rotation steps, each row followed by its count of steps:
The counts run from 0 to 559.
[-21  -1 -20  55 -17  56  12  -6  27   2  20  14  29 -36  29  25 -37  -3
  25  38 -18  22 -15 -21  40  55  23 -51   1  -8 -16  13 -24  20 -24  30
 -20   0 -21  49  -2 -15   3  -8   5  21  -6  14   8 -38   0  38  12 -38
  23   5  35 -37 -40 -41  34 -25   7  35 -25 -29   9 -15  -2  24  14   4] : 557
[-28  -1 -37  20  33 -16 -49 -19 -26  41  10  28  -2 -47 -32 -15   6  26
   3  27 -30   6   4  17 -26 -13  24 -49  11 -24   4  12 -45 -39   5  10
 -57  18 -20  20  -1  19  38  -3  -9  29  -2   5  42 -14 -15   4 -25  28
 -21  31 -10   4 -44 -33  44  -5  36  12   2 -47 -29 -13 -26  -6  -4   0] : 272
[ 19   3 -23  11  14  28 -15  -2  16  11   7   3  -6 -38  -2  -1 -20  -1
 -21  58  -5  -4 -21  -1  25   1  56 -30  15 -32   5  20 -41 -18 -34  23
 -68 -23 -17  29  15  29  24  14   1  18   3  33  45  -6  29 -18 -16 -31
   2  47  14 -28 -49 -24  23 -36  31  17  -4 -42  -5  37  16   7  23  34] : 312
[-24  -4 -10 -17  17   6   4  -1 -55   5  53  41 -70  30  -8  10  23 -14
   2 -54 -12  10  40  20 -18 -15 -49   5   8 -18 -30  18 -14  21  17 -19
   4  45  14   3 -10  16 -22 -19  -5 -17  35  -3   0  31  -9   7  47  11
   1  10  21  21  42 -23 -13  43  -5  -3  -3  -4 -44   8 -26 -27 -10 -51] : 328
[-27 -19   1   5 -28  37  10 -10 -70 -25  38  26 -50 -25   3  29  21  -9
 -19  -4 -47 -14   8 -32  42   9  46  -9  41 -26  30  -9 -53  12 -45  22
 -24 -34  12  22   8  59   0 -24 -11 -18  13  34  22   9  32 -30   2 -42
  34  -6   7 -10   4 -10 -12   9  27 -11  24  11   4  38  -4 -22  -5   1] : 184
[ -1   1 -18  -9  13 -16 -18 -36  -5 -29  36  40 -10 -57 -34  29  10  35
   6  -8 -22   6   2   5 -40  -4  -7  18   3 -14  15 -15 -23  21  -5  16
 -40  35 -50  34 -42  18 -18  -4   9  39  13   3   9   0  -8  44  22 -27
 -19  36  42   9 -13 -40  -8  25   1  36  10 -51 -21 -31 -48   1 -31   6] : 236
[ -1 -16 -18  14  57  20  -5 -10 -30 -23  27  -7 -58 -33 -16 -35  -5  18
 -39 -14 -55  -3  36  25 -24   2  36 -29 -14 -28   9  -6 -52 -33  28  17
 -60   5  -1  20  -4  37  12  14 -29 -29  -7  38  16 -23   4 -17   3 -16
 -18  37 -16  31 -31   4   6  24  18   0 -22  -4  22  25  20   5 -32 -15] : 141
[-30  -8 -19 -34  45  59  16 -11 -58   3   5   8 -62  13 -17  22 -12 -15
  20   5   4   6  36  21  -9 -27  12 -31  37 -41  17 -11   0  -4  -9 -11
 -32  13   3  -5   8  61   6 -40 -28  12  -4  30  -2  44  24   3 -17 -30
   6  15 -66  22  18 -20  23  48   7  -8  16  20   3  33 -27 -24  13 -34] : 12
[ 13   9 -25 -23  36  -2  -3 -15  -7 -30  69  27 -29 -34 -10   1  -9   1
 -22 -12 -19   7  26  18 -24   4 -22   4 -21 -23 -10  -9 -54  -8  13   6
 -56  10 -32  22 -43  25  -7  22 -22   0  26  25  10  -2 -11  22  34 -18
 -53  41  44  16 -10 -30  13  26 -17  40  -7 -33 -41  -8 -20  18 -34 -27] : 452
[  9 -12   4  30  32  32  22  -7   9 -34  41  -8 -28  -4  14  -3 -21   1
  -6 -45 -26  13  23  20  -8  43  -9 -14 -28  -4 -36  20  -1  31  35  19
 -27  54 -15  51  -7 -28 -29   5   1 -23  15   1 -16 -33 -16  41  62 -23
  25  46  62   9 -19  -5 -21  13  -9  34 -40 -11  21 -19  22  20 -10  -8] : 421
[ -9   0   8 -28   2  36 -35 -26 -48  10  47  12  23  41  32  -4  33 -22
 -33   5   4 -13 -19  23   8 -21  26  -2 -37 -33 -27  21 -39 -16  -2 -27
 -58  45 -18  63  11  43   7  38 -11  14  21 -27   6 -13  27 -23  15  14
   2  26  35 -29 -31   4  25 -37 -23  25 -14   9 -15 -19  27  27  15 -10] : 282
[ -6  -2   1 -10 -47  43 -18 -14 -51   0  39  57 -25  54  36  14  44 -23
 -27 -19  -6 -20 -23   0  31 -15  14  43 -13 -19 -29  24 -23  31 -24 -25
  -2  19  13  41   6  33 -24  15  30  -9  27 -16   3  -4  43 -31  34   3
  33   7  43 -18  37 -13   0 -15 -19  -3 -15 -13   3  26  14 -12  10 -26] : 500
[-12   3  12 -21 -44  29 -12 -24 -57  11  40  46 -26  45  34  13  31 -32
 -24  18  -4 -12 -31   0  35 -20  33  22 -11 -34 -29  29 -11  22 -27 -33
 -33  24  -1  61  11  31 -16   3  14   4  33 -10  -5  -2  38 -32  30   7
  33  13  54 -28   6 -10   5 -27 -22  -3 -16 -14 -31   9  20   0  17 -12] : 498
[-23 -14 -21 -25  42  69  19  -5 -54  -4  13   6 -60  19  -1  21  -6 -18
  12  -9   0   5  40  15   2 -23   8 -31  39 -39  14 -16 -14   4 -15  -9
 -26   1  10  -3   8  62   1 -29 -30   5  -3  25   6  37  19  -2  -7 -39
  13  22 -54  18  18 -15  18  51   6  -3  17  27  12  39 -25 -22  18 -32] : 11
[-13 -16   8 -25   7  65   6 -18 -46 -27  56   5  -7  54  34  26  29 -21
 -15 -58   7  -7  16  15   9  -4 -18  15 -22 -16 -21   7 -17  30   8 -16
 -16  54  -4  46  -3  33 -27  19  -3  -4  22 -22 -18  -3  19   8  52 -21
  25  23  33 -20  14   6 -14   0 -33  33  -3  33  28  -8  16   8   7 -24] : 287
[-20  -4 -17   2  18  13  -3 -13 -23  -2  24  35 -16   9 -18  35  14   6
  38 -50   4  17  17  18 -37  -1 -50   3   5  -4 -22  19  24  41  16  -1
  14  88 -15  25 -13 -12 -35 -30  19  36  28 -28  -7  13 -13  53  40   7
  24  17  21   5  18 -42 -17  34   0  21   5 -21 -19 -30 -50 -20   7 -15] : 545
[ 29  10 -54  25  19  57   2   9  59  -4  42  20  14  10  25  17 -35 -15
  -6  -8  28  25   7   8  18  28 -48  -3 -15 -10 -38  32 -29  38  -5  18
   0  -3   4  23 -14 -16 -10  36  12   1  12  20  31 -16  -5  34  40 -37
  -4  53  34 -21   4 -35  19  -2   0  54 -20 -37  17  26 -12  13  26 -15] : 380
[-23  -5  19  -9 -10 -31 -24 -19 -75  10   7  54 -58 -10 -35   7  45   6
   5   0 -30 -20 -16   7 -21 -20  42  22  19 -24  -1  15   5  12 -17  -1
 -29  58  -9  26  12  13 -12 -48  42  18  25 -20   3  20  27 -20  18  24
  31   6  30   7   9 -30 -27  -5  25 -27  -5 -42 -41  -5 -12 -32 -12  18] : 365
[ 19  13 -31 -21  60   7 -26   2  20  12  16  45 -12  -1 -25  -6 -11  -8
  -8   5  27   4  16  56 -56 -15 -32  23 -45 -11 -40  23 -17 -16   8   5
 -21  63 -17  -1  -2  -9  -2   9  25  31  20  -2  21  15  11  14  33  33
 -34  41   8  15  12 -50  26   1   0  13 -32 -68 -27   1 -17 -10 -10 -14] : 200
[  3   5 -31  18  49   8   9   9  19  -6  57   7 -10 -19  -5 -10 -27   0
  -8 -43 -14  13  44  25 -22  39 -54 -28 -37  -7 -48  20 -35  -8  29  27
 -13  46  -8  17 -13 -35  -3   8  -5  -8  28   9  16 -18 -34  35  60   8
 -23  34  47   7 -15 -30  11   9   7  32 -30 -37 -19 -20  -8   7 -26 -19] : 205
[-35 -18   4  15  24  53   9  17 -50 -10  26  29 -58  30  17 -14  10 -27
  -7 -54 -31  -2  45  33 -17  19 -16   2 -39  -7 -39  15 -22   3  22   2
  13  59  29   3   8  -8 -22 -17   3 -34  11  -1 -15  -6  13  -2  53  24
  14 -18  -3  32  29 -17  10  30  -6 -16 -49   7  25   7  18 -11 -29 -58] : 79
[-16   5 -33  33  41  39  19  18  33  10  -4  22 -23 -52 -20  15 -60  -1
  35  26  -3  28  41  16 -16  47 -12 -45  -3  -7 -19   7 -17  -9 -10  44
  -6  13 -11 -13 -11 -19  10 -37   1  16  -9  42  21   7  -5  44  11 -19
 -14   1 -25  15  -8 -62  46  23  27  10 -30 -51  -1   3 -36  -5 -11 -22] : 516
[-58 -22  -6  12   0  23 -16  -6 -88   7  16  36 -42 -16 -19   5  46   4
  -5 -19 -60 -12  30 -10   3  -7  39 -32  31 -22  22  -7 -58 -24 -14  15
  -6   9  15  -2   4  50  17 -30 -11 -12  -3  12  23   8  12 -32 -14  10
  15 -27 -35  13   4 -14  17  22  35 -23  18  11  10  14 -17 -33 -20 -28] : 398
[-25  -2 -13  -1  14 -12 -47 -13 -24  13  34  42  38 -34 -17   3  31   8
 -10   2 -13 -16  -7  17 -35   1   8   2 -43  -6 -12  16 -59 -31 -15  24
 -28  68 -38  34   0   2  11   9  20  38  17 -35  27 -14   2   1  14  47
 -17   4  35 -16 -27 -37  26 -37  14  23 -15 -48 -25 -51  -7   2 -26  16] : 26
[-26 -27  -2  19 -30  32   4 -12 -68 -18  30  28 -52 -27   2  11  26  -2
 -18  -5 -60 -10   1 -30  39  10  58  -8  40 -23  24  -6 -52   7 -36  14
 -19 -33  12  27   1  51   3 -21  -2 -31   4  35  20  -3  25 -35  -2 -35
  32 -10  10  -3   0  -9  -7   8  24 -15  17   0  13  34   9 -10 -13  -4] : 183
[-33 -32 -25  28  28  87   1  23 -18  -1  -8  10   2  25   3  30  21 -16
   9 -57   9  -5  32   5   2  16 -16 -20   4  -1  -9  24 -24  16 -17  40
  44  47  25 -14  37   4   2 -15  19  -3  -3 -14  26   6  24   4  23  -4
  49  -4 -31 -10  31 -22  -2  -8  35   2   5  20  77  21  -1 -37  23   0] : 471
[ 36  -3 -25 -25  30  28  -1 -11 -20 -25  52  -3 -46   4   4   7   9 -13
 -48 -11  -4  -4   8   9  22 -25  12   4  16 -43   3  12 -45   7  -8  -8
 -67 -29   2  34  -7  55  -6  33 -19 -20  25  29  27   9  20 -25  18 -52
  -6  76  31  -9 -11   8 -14   3   0  28  19  -8  -4  49  15   1  14  10] : 318
[-44   6   0 -15  11  12  11  -3 -49  30  35  42 -40  23 -11  20  -3 -33
  28 -17   8  14  29  17 -14   7 -47 -21   1 -20 -47  26   7  10   8 -14
   8  65   2   4   1  -3 -12 -52   2  10  32 -13 -15  32  -9  20  41  34
  10 -14   8   7  28 -44  19  23   1  -4  -8 -18 -62 -19 -40 -28   7 -43] : 331
[-23 -23 -29 -11  28  63  -5 -27 -41 -13  -5   7 -14  13 -22  47  26  14
  29 -31   4   6  11   0 -11 -40  15 -15  52 -25  38 -10  -2  32 -19   1
 -14  21  -3  12   2  56 -11 -23  -5  38  -8  -1  13  20  23  21 -20 -49
  35  31 -46   2   4 -19 -11  33  16  17  45  25  43  19 -38 -29  29   1] : 226
[-42  -5  -2  26 -51  17 -14   0 -48  22  27  81 -29  16  13  19  30 -15
  11  -3 -29   1 -11  -3  15  14   8  21  -3  -4 -43  34 -14  30 -26  -7
  33  40  13  16   3 -10 -21 -32  38   2  21 -10   0   3  22 -14  36  32
  29 -30  33  -5  42 -50  12  -3   5 -25 -25 -36 -21   0 -16 -22  -7 -31] : 119
[-17  -2  -5 -26  13  17 -18 -23 -36   5  68  -1  32  -7  11   9   9 -15
 -24   2   0  -8  -4   8  13  -4   2 -35  -4 -40 -12   5 -58 -20  -8  -7
 -72  20 -32  57  -8  49  16  23 -28  21  28 -16  15 -10 -11   1  11  -3
  -6  32  41 -38 -43  -6  28 -26  -3  48  16   9 -42 -33   2  28  10   6] : 279
[ -9  -4 -25 -21  29  24 -27 -43 -30   6 -23  33 -25 -11 -35  25  16  25
  32  25   8   1 -13  26 -50 -46  35   5  19 -21  24  -7  16  15 -12  -9
 -37  55 -37  19  -6  43  -9 -22  13  70 -11  -5   3  20  33  26 -28 -11
   6  36 -38  18  -3 -36  17  32   3   8   6 -31   8   4 -45 -16  10   0] : 230
[ -4  -8  11  -4 -10  -1  -8 -29 -58 -23  52  38 -76  15   7  -4  34  11
 -26 -40 -45   5   2   2   0 -16  13  26   0 -25 -21  11  -2  41  24 -28
 -32  34  -4  63 -19  18 -34   0   3 -20  23  -4 -20 -10   4  -2  42 -20
  14  37  58  21   8  -2 -32  37 -13   6 -14 -11 -27   4   7  -4 -22 -21] : 111
